One vector is turned by the same rotation once a tick. Each row is the vector after some number of ticks, and that number follows the row.
The counts run from 0 to 321.
[-34  -1 -18  32   3   0 -28  -9  24   8  -4   9 -14 -18  14  31  20 -11
  -2  60 -20  16   6  27   6   4 -30  -9   4   9   1  27  -7  -4 -20 -12
 -24  11  -4 -21 -48   0] | 191
[  0   6 -17 -45  16   5  -9  18  -2  17 -24  24  20 -36   0  17  10  24
  -1   7  17  15  12   4   7  -8 -12 -15  30   0 -14  10  13  26 -24  23
 -29   5   4   8 -35 -28] | 90
[-13  32  16 -18 -31  -5 -17  -8 -29  10   5  18 -25 -32  -9  27  10   3
  23  37  -9 -28  15   3 -32   2   1  32  -7 -23   0 -14 -32  28 -11  17
  -6  -4 -16 -19   2   8] | 219
[ 13 -10   9  38  -4 -38  -1 -17  17  33  12   1 -26  -3   1 -12  15  10
 -29  56 -16  28  10 -12  -3   1 -21 -22  -5   0  33   0   0   5 -10 -21
 -18   6  16  -8 -18  16] | 153
[ -2  25  32  -5  -6 -30 -15  -2  -5   8   5 -14 -19   1  -1  49  -8  29
  16   8 -16  23  -5   2 -36  13  21  -4  18  22  22 -17  -7   2  -5 -39
 -35  15  -9   3 -13  27] | 41
[ -8 -14 -19  23  -1 -16 -25 -31  -1  12 -41 -16 -15  -5   9  14 -13   3
  -2 -11  21  51   5   8 -12  25  -8 -35   7  35  -6 -16   9  -9 -30 -17
 -12  24 -33 -21 -31  23] | 318
[-15 -17 -16  -3  21 -27 -23  14  22  13 -12   8  10 -20   4  -4  -9  24
  -4  27  38 -11  -1  -5  -6 -10 -36 -52  -2   8  -3 -12  20  30 -27  -3
  -3  18  16  12 -43  -2] | 267
[-23  10   0 -16  14 -42  -9 -19  14   9 -19 -18 -27  -6 -30 -16   2  -3
 -42  -3  -3  12  22 -49  14  35 -10 -25 -45   8   6   6 -13   5 -10 -18
  -1  15   8  12 -27  15] | 156
[-15  19  13 -17 -20 -30  16   0  -4  19   3 -31 -48  -6  -7   2  35 -21
  -8  23 -25  23  10 -32 -11  30   0  -7  15  -5  10  -5 -20  -5  -2 -22
   0   7 -11 -13 -29  23] | 160
[-36   1  17   5  -4 -19   3 -24 -21  22 -25 -10  -6   5   0  23   9 -19
  18   1   8   9  -2   4 -16  41  15   0  21  20  -3  -1   3  -5 -30 -13
 -25  11 -25 -34  13  22] | 12
[-43 -51 -16   1  13 -15 -18  12 -18  14 -11  19  12 -17  21  13  -7  32
  21 -10  27  15   7  18 -14   7  -7 -40 -14 -11 -18   7  10  -2 -16 -27
  -8   5  17   2   6 -19] | 297
[ -7  -1  17  22   1 -28   5  14 -27  29   4   5 -22 -18   9  -4   4  18
   0  38  -5   5  28 -48 -11  28 -28  29 -12 -17  -4  -4  -8  25  14  18
 -43  -1 -16 -18 -10 -14] | 144
[  2  24  -1 -54 -20 -16 -19 -14 -41   5  -1  21  -1 -19 -18  17   2  18
  17 -10 -14   5  28   2   1  24  30 -14   6  -9   9  -5 -19  23 -31 -14
   6  22  11  -8  23   0] | 210
[ -1 -39  -7  16 -22 -16  21   1   5  38 -21  11 -11  -7  -4   4  17 -17
  -2   6   8  18 -29  25  -3   1 -27 -39  33   4 -13   1  12  10 -35 -20
  -8  18   4  -7 -34   9] | 280
[-19  -3 -20 -28 -24 -19  -6  25 -37  -6 -14  29   3 -29 -13 -11  -4  -8
  -2 -13  23 -15  20  -4 -12  21 -27 -14 -32 -18 -15   0   1  45 -19  -2
  32  29   6 -25 -11  -4] | 105
[ -5  -9 -14  16  11 -22 -51 -24  22   3   4   6 -17 -13  11  23 -10  33
   7  31 -13  29  18  22 -15 -13  13 -37 -17  13   9  -7  -9  -1 -18 -34
 -20  23   6  17 -30  12] | 36
[ 13   2  24  -6   6 -30  10  40 -24  24   8  18 -13  -9  -4  -6   4  53
  29  -5   3  -1  -1   4 -19  -3   4 -38  23  -6  18 -21  -2  32 -21 -15
 -28   3  21   5   1   5] | 255
[ 16   8   6  -7  36  11 -23 -37   3  15 -19  24 -17 -26 -33  -7 -18  10
 -25  18   5   8  15  -4  13   6  -6 -23  -6  27   2 -24 -20   4 -38  22
 -25  13  11  22 -18  -8] | 52
[ -2  -2  10  -7  10   4  27   0 -36  37 -16  24 -13 -32  -6  21 -18  45
 -11  -1  11  50   9 -29  -1   3  -4 -24  13  18 -15  -3  25  -2  -7   5
 -32 -11   0   2   7   3] | 128
[  6  10 -22 -34   5   8 -26 -38  -8   1 -31  22 -15 -41 -16  20  31  -8
 -11  13 -14  40  26  24   7  -3  16 -11 -19   4   4  12 -19 -15 -43   7
  12  14  -5  10 -24 -16] | 207
[ -9  15   0  -2 -25 -32 -26   8 -16  -5  23   0 -21 -12  24  21  -2  23
  29  10 -28  21  26   5 -21  32  13  -2   5 -16  15   4 -16  23   4 -37
 -12  42  12 -20   5   7] | 33
[-28   6 -15 -31  -6 -28 -28 -12   1  -2 -19  20  22  -9 -11  19   5  -8
 -26  16  -4   7  20 -13  30  28  -3   2 -25  -3   1  49 -13  21  -1  -8
 -15  37  23  -7 -11 -21] | 194
[ -7  -1 -17 -14 -22 -21  -4  18 -31  10 -16  36   1 -29 -21 -10  -6   7
  -9  27   4   1  15 -17   2   0 -25   2 -27 -31   1  21   7  52   5  19
  21   9  16 -17  -9   4] | 106
[ -5   5  -5  -6   7  23 -12   3 -20   8  -2  11  -6 -31  -6 -12 -31  30
  11  10   0  -1  -3  -3  19   7 -34 -10  19  -9   4 -17 -13  47 -14  13
 -41  34  33   0 -39 -18] | 61
[ -8  32  10 -29   2 -32 -28 -18  -5  10  -4   7  -9 -30 -10  34 -10  35
 -24  28 -10  20  33 -42  -6   4  17   3 -24   3  20  14  -7  13  11 -15
 -32   7  14  11   0  -2] | 39
[-34  -8   6   2 -12  -9  -8 -40 -12  16 -39   1 -21 -21 -14  26  31 -42
  -2  12   2   3  11  -2 -10  39  11  27  -6   9 -20   8 -15 -13 -34   8
 -18 -14 -26 -31  -2   8] | 13
[  2  -1 -11 -14 -16  -3  -2 -17 -36  34 -21  -2  -5 -18   2   8 -16   6
 -18  13 -14  56  16 -39   5  20 -20   3  13   2  20  -6   6   7  11  16
 -27  25  -6 -16 -24 -23] | 321
[ 25 -17  14  13  -4  -2   4   5   5  10  -7  12 -42 -28  -1  -3  35  27
  18  17  -4  23   6  31 -13 -34  -3 -20  33  -8 -13 -18 -18   3 -18   0
 -29   4  -2  16 -41 -19] | 250
[ -7  20   7   2   2 -21  10  44  -7  20  11  10  -3 -19  13  10   9  39
  26  36   0  -8  -5   0 -32   0 -36 -28  33   3  14 -18  10  30 -13  -1
 -14   1   8 -14 -34  16] | 263
[-24 -31  -4   4 -20  -7  17  18 -29  23  -7   9 -13 -22  13  19  25  11
  48   0  -6  16  -7  14 -27  14  -2 -16  42 -25  -8   1   3   8 -11 -23
   0   3   3 -25   4   3] | 293
[-14  -8 -10  -6  14 -25 -19  10  35   0   1  13  -8 -34 -10 -19  27  -3
 -21  52  24 -17  12  -2  -9  -3 -32 -29 -19 -16  -8   5  -7  17 -28  19
   6  -4   1   6 -46  12] | 266
[ -1  -2  -3 -18  15 -15   5  10 -40  22 -43  26   9 -24 -32  -6   7  23
  -5   5  25  -6   2 -12   5   0 -16   4 -17   4  13   9  16  42 -20  32
 -18 -21   0  -8 -16 -18] | 98
[-23   7  16  16   8  -1   8  12  -3   7  -5  14 -15 -11 -32   1 -26  41
   4  29 -10  -7 -12 -14  15 -11 -24   1  -8 -12   6  17  -1  45   3 -10
 -44   4  23  15 -23  -6] | 69
[ 11   2 -27 -24  10  12 -19 -24 -24  15 -22  23   3 -38 -11  16  -4  20
   5  -1  -7  39  17  38   4  -2   8 -28   0   6  12   6  -3   3 -38  -8
   4  20  19  13 -14 -25] | 208
[ -3   3  -5 -41  -7 -11   2  26 -17  21 -24  19  20 -19   5  21   3  30
  23  -9  22   4  -6  14  -9   1  -3 -26  46   2  -3   7  18  25 -27  21
 -27  19   9  -5 -13 -15] | 91
[-25  12  -4 -40  -7 -20 -11  21  11 -11 -28   3 -10 -18 -22  10  49 -13
  16 -13  27  -9   4  21 -11   4  14 -22  13  12 -25   4 -10  -6 -38  -4
  -2   6 -32  -4 -30   8] | 88
[ -8 -24  -9  16  11  -6 -23 -33 -13   4 -18  35 -22 -14 -13  -5   8 -14
 -18  13  -2  11  29   6  17  27   4   6 -51  -9 -18  21 -21   3 -37   0
  -9   9   8 -10  -1 -25] | 22
[ -6  48  10 -14 -25   4 -13   9  -6   1  -1  30 -23 -40 -24   4 -22   2
 -25  21   5   4   7 -40  15  12 -11  17 -16   8 -18  12   0  40  16  16
 -26  21  -2   0 -12  28] | 232
[ -1  -5  -6  24  -7 -11   1  13 -17   4 -35  19 -32 -32 -24 -17  31  -9
  -2  41   5  -7   7  10 -14 -12 -30  13 -28  -2  -4   2   2  22 -31  15
  14 -20 -15 -26 -34   9] | 102
